In the rows, zero is written as 128.
T: 3 groups of rows, each row roughly a mix of its group's hidden directions:
T (128 x 16):
[[108  75 125 154 105 100 128 129 156 132  91 116 122  88 134 151]
 [142 123 126  80 146 149 135 176 100 123 126 121 132 158 168 155]
 [112 131 135 161 126 159 155 117 141 108 127  69  87 130 100 127]
 [ 99  73 121 163 110 139 155 132 143 150 138 132 122 112  83 141]
 [136 146 124 100 106 108 150 149  78 101  98 109 149 130 157  97]
 [117 165  88 180 106 137 144 141 131 146 144 119 147 167 130 110]
 [101 119 109 159 113 148 178 176 124 119 143 123 107 145  98 143]
 [152 168 124 101 139 105 121 117 128 162 132 159 106 169 168 140]
 [128 164 125 118 133  84 129  78 104 124 109 100 134 110 157  97]
 [127 118 143 127 113 162 159 121 140 122  71  82 114 157 140 115]
 [123  84 167 132 124 144  83 119 126 126 153 120 168  91 115 122]
 [132 114 134 125 171 122 109  78 169 121  83 108 143 111 121 131]
 [ 84 138  88 146  93 100 106 110 138 145 157 114 129  99 105 114]
 [107 105 131 162 119 155 121  98 172 144 116 107 102 128  80 133]
 [108 129 129 143 130  88 102 102 171 138  88 129 146 116 103  90]
 [151 108 129 131 149 140 117 116 155  82 115  81 115 106 138 172]
 [137 177 136 120 134  96 139  74 143 154 130 152 136 129 135  90]
 [161 164 115 123 120 108 114 120 144 154 146 175 141 179 142 132]
 [ 94 129  90 119 115 144 104 156 137 144 135 140 135 164  96  80]
 [159 140 122 131 110  97 115 117 113 114 100  74 136  91 166 127]
 [101 147  95 138  96 144 113 132 179 153 103 133 122 172 123 130]
 [147 183 136 129 129 135 124 139 108  76 104  98 109 145 105 111]
 [ 90 138 119 105 108 137 167 131  83 162 158 157 105 118 129 132]
 [149 147 142 100 130 118 154 110 106 170 130 175 162 141 151 105]
 [116 125 124 139 125  96  91  89 120 132 157 120 131  73  92 113]
 [133 113 149 135 159 132 118 142 135 168 154 111 104 137 174 176]
 [160  71 151 132 139 117 138 119 126 143 138 169 160 100 129 152]
 [ 95  80 123 170 132 140 115 126 164 162 101 130 111 119 105 142]
 [132 182  93 121 101  95 131 146 110 106 147 120 148 132 169 120]
 [119 143 129 125 123 128 167  91 102  89  87 120 134  88  99 130]
 [123 111 118 118 113 151 166 158 146 147 102 137 137 174 174 141]
 [158 114 130 116 135 128 105 125 135 113  83  80 148  81 135 152]
 [ 99 108  91 164 121 150 129 118 156 165 144 135  92 163 133 115]
 [113 134 135 132 174 151  92 113 165 153 165 142  95 134 123 149]
 [127 138 139 161  94 129 160 132 131 101 148 158 123 187 150 115]
 [ 90 137  94 153 114 109  98 117 150 149 174 136 120 104  95 132]
 [135 147 122  98 126 117 166 147 120 108 112 149  83 176 159 127]
 [ 95  95 130 144 152 148 110 147 162 118 127 153 131 167  82 122]
 [138 115 120 154 116 163 130 123 114  62 122 133 174 104 119 126]
 [ 63 131 111 115 127 148 109 121 143 160 120 101  94 141 118 102]
 [167 103 159 179 149 136  99 135 154 139  95 120 146 133 124 145]
 [101 111 114 142 102 138 107 156 146 127 114  99 103  80  90 151]
 [155 128 136 178 140 120 114 134 128 103 142 116 127 190 157 111]
 [167 112 147 126 126 136 138 142 140 106 149 169 158 163 136 177]
 [192 124 113 133 111 140 101 144 145 144 101  95 153 114 156 131]
 [122 139 109 132  89 140 170 172 120 110  87 120 132 168 126 121]
 [159 127 124 103 135 143 139 121 133 176 125 173 167 159 148 105]
 [167 119 167 125 142 133 162 116  93  89 112  89 128 110 143 121]
 [ 97  88 126 154 121 128 148  96 136 147 163  90 116  86 124 130]
 [117 170  87 130  94 116 110 130 126 151 139 117 122 144 129  69]
 [108 153 115 109 130 104  91 106 125 172 120 115 107 110 123  76]
 [119 128 130 144 125  79 123 122 164  82 136 143 137 169 131  91]
 [121 150  99 196 103 132 123 101 146 110 136 136 138 126 119  89]
 [142 138 141 113 152 167 140 163 143 127 102 151 113 186 145 146]
 [134 140 115 122 149 136  75 142 125 172 152 117 122 140 182 118]
 [111 125 125 185 116 136 179 111 135  86 114 117 115 111 110 137]
 [124  99 132 100 111 145 151 145 129 149  68 137 145 164 156 116]
 [155 117 152 158 156 134 129  96 133 118 111  91 110 100 149 176]
 [ 85  96 103 138 148 150 114 138 147 121 137 140 120 185 106 106]
 [141 148 140 106 169 154 120 168 131 126 125 169 114 174 139 147]
 [103 113 109 136  81 130 115 185 124 108 135 106 106 101 104 141]
 [142 132 134  98 171 138 100 122 107 157 125 106 128  98 167 167]
 [112  99 141 171 128 115 148 112 167 104 124 127  74 105 112 128]
 [141  84 117 115 164 150  97 161 142 122 127 104 135  86 124 158]
 [164 158 151  94 175 128 107 148 105 110 132 160 129 144 153 134]
 [180 139 170 124 144 111 123 144 131  73 131 131 159 139 134 141]
 [115 146 119  83 107 134 120 170 139 121 143 161 149 128  80 105]
 [ 75 107 105 112 132 144 120 142 158 136 132 159 127 149  80 107]
 [123 110 123 109 128  93 129 158  73 126 147 167 154  97 113 117]
 [ 77 144 113 114 122 118 163 110  93 135 164 153 102 149 134 107]
 [180 101 133 112 155 159 120 130 171 131 113 145 164 149 136 143]
 [113 150 130 140  86 116 144 132 126 130 145 152 126 188 132  81]
 [107 125 137 105 103 140 151 179 112 115 166 169 121 128  99 146]
 [131 125 131 118 132 109 163  87 116 174 123 166 145 142 170 109]
 [149  95 132  98 147 131 130 133  99  87 104  94 152 117 160 158]
 [192 162 161 143 147 132  98 133 141 128 116 126 163 138 119 117]
 [128 147  75 124 142 117 168 158 147 138  97 112  97 136 101 145]
 [133 147 125  74 159 136 107 135  88 155 116 106 126 119 170 138]
 [164 124 144 147 112 124 148 161 115  95 168 142 124 167 164 143]
 [125  81 105 118 128 168 123 164 124  99 130  95 113 125 133 171]
 [169 122 171  99 168 154 132 133 121 117  91 141 126 155 152 134]
 [140 122 137  58 137 143 132 149  86  96 105 131 141 130 146 131]
 [127  77 154 148 136 130 152 132 156  87 123 128 100 101 109 161]
 [104 141 134  89 154 160 132 164 114 136 100 129 101 174 146 113]
 [ 87 153  93 104 106 102 147  92 154 129 148 139 101 119 127 100]
 [120 146 121 111 109 103 155 108 136 168 142 182 141 145 141  90]
 [144  83 154 164 135 136 133  85 151 132 139 115 124  92  96 146]
 [110 154 111 135  85 112 148 132 130 132 128 143 139 168  93  76]
 [138 119 142 130 104 148 146 164 116 109 155 148 163 187 145 138]
 [134 145 126 131 134  93 123 141  76  96 167 133 133  86 100 118]
 [133 147 118  89 114 129 177 141  99  84  95 144 128 155 122 122]
 [178 163 127 112 150 162 127 115  97 160 138 125 145 153 156 116]
 [130  75 160 102 126 119 131 129 147  93 116 140 123  96  82 136]
 [133 151 132 100 152 107  98  79 119 163 110 123 126  80 121 130]
 [ 98  96 159 171 119 121 159 110 146 119 128 107 106  97  95 139]
 [103 158 100 163 127 121 129 135 135 117 193 111 103 112 110 142]
 [ 94 146 105 128 146 137 147 136 101 138 102  75  89 106 150 116]
 [154 173 121 100 135 100 123 155  89 100 140 145 149 132 165 122]
 [112  57 144 130 122 150 160 110 143 164 106 116 131 122 138 130]
 [149 143 104  61 142 123 151 158 111 117  94 138 125 146 123 145]
 [106 169 124 130  93  94 152 120 119 146 164 164 111 137 131  93]
 [144  92  96 150 124 143 114 163 169  79 130 143 132 124 104 117]
 [117 123 123 151 121  78 136  75 155 152 101 130 127 116 156 105]
 [131 159 121 151 151 147 147  92  95 116 109 105 128  95 166 161]
 [109 128 109 128 110 109 139 171 154 172 142 121 116 172  96 107]
 [111 121  89  95 126 129 131 162 126 115  94 104 124 108  83  91]
 [ 92 147 116 122 119 134 142  94 141 177 128 138  96  82 103 132]
 [122 170 123  88 111 120 131 115  86 156 115 126 173 138 108 105]
 [130 142 146 136 116 112  94 114 139 160 162 155 110 168 169 100]
 [101 157 127  97 126 104 162 101  79 142 145 152 129 135 148 100]
 [120 173 105 110 123  95 128 145  86 106 161 113 135 114 163 111]
 [150 164 131 131 125 120 145  74 128 167 123 115 109  85 154 138]
 [130 106 144 106 137 153  71 123 102 117 136 117 166  89 143 109]
 [109 151 132 144 114 106 137  72 125 141 110 121 136  88  82 110]
 [ 93 138 157 145  97 140 134  97  85 125 132 107 163 113 121  92]
 [141 169 144 109 149 120  93  84 122 110 128  86 116 113 153 105]
 [125 134 119 138  97 121 157 167  88  93 101 122 131 131  81 110]
 [104 135  95  94 102 155 125 140 155 167 131 145 119  96  87 123]
 [ 89 171  84 125  99 109  87 116 151 146 134 118 125 135 130 108]
 [116  97 132 137 127 144 105 188 138 105 132 146 147 167  92 121]
 [ 86 119 119 148 103 135 106 164 128 122 123 103 100  93  81 140]
 [127 143  97 108 132 141 154 132 101 108  89 105 165  96  87 137]
 [151 122 139 122 144 156  90 108 104 117 135 126 185  90 142 151]
 [145 139 131 122 112 152 167 140 137 113  86  99 129 170 175 129]
 [ 89 128 109 104  96 133 125 181 123 117 152 152 128 137  87 109]
 [146 126 140 124 128  99  76  71 135 135 125 131 147  88 113 114]
 [ 98 154 113 113 140 106  67 118 120 141 149 145 119 109  92 106]
 [138 110 139 142 129 159 162 164 116  91 140 129 135 161 164 167]]

which group is each row in? (one row of each group first):
[169 101 167 108 154 139 164 130 104 114 115 124 140 128 175 137] | (6)
[100 107 137 169 119 114  99 123 164 166 156 112 106 118 112  97] | (26)
[129 146  98 118  78  98 107 138 165 144 111 123 141  98 117  91] | (41)

[103 125 102 141  87  95 108  87 136 143 137 102 143  88 119 106] | (6)
[117 170 130 171 100 121 159  72 111 113 119 138 142 125 119 112] | (26)
[ 94 129  91  84 125 137 108 125 167 133 111 128 136 108  84 104] | (41)
[142 156 147 119 153  95 111  92 118  92  98  88 143  99 132 122] | (41)
[ 88 136 122 148 139  98  92 106 136 121  91  95 128 113  98  94] | (41)
[127 175  92  79 143 110 130 120 106 156  91 117 114 120 123 113] | (26)
[184 120 166 168 153 148 121 129 160 129 130 138 133 144 132 160] | (41)
[144 100 148 126 123 156 152 167 118  99 146 137 160 161 142 170] | (26)
[151 151 100 145 145 111 110 130 165 156 142 152  89 160 163 135] | (26)
[143 127 121 192 129 128 138 113 164 140 149 135 151 124 106 173] | (26)
[147 156 119 106 126 117  76 111 126 173 144 146 172 133 122 112] | (26)
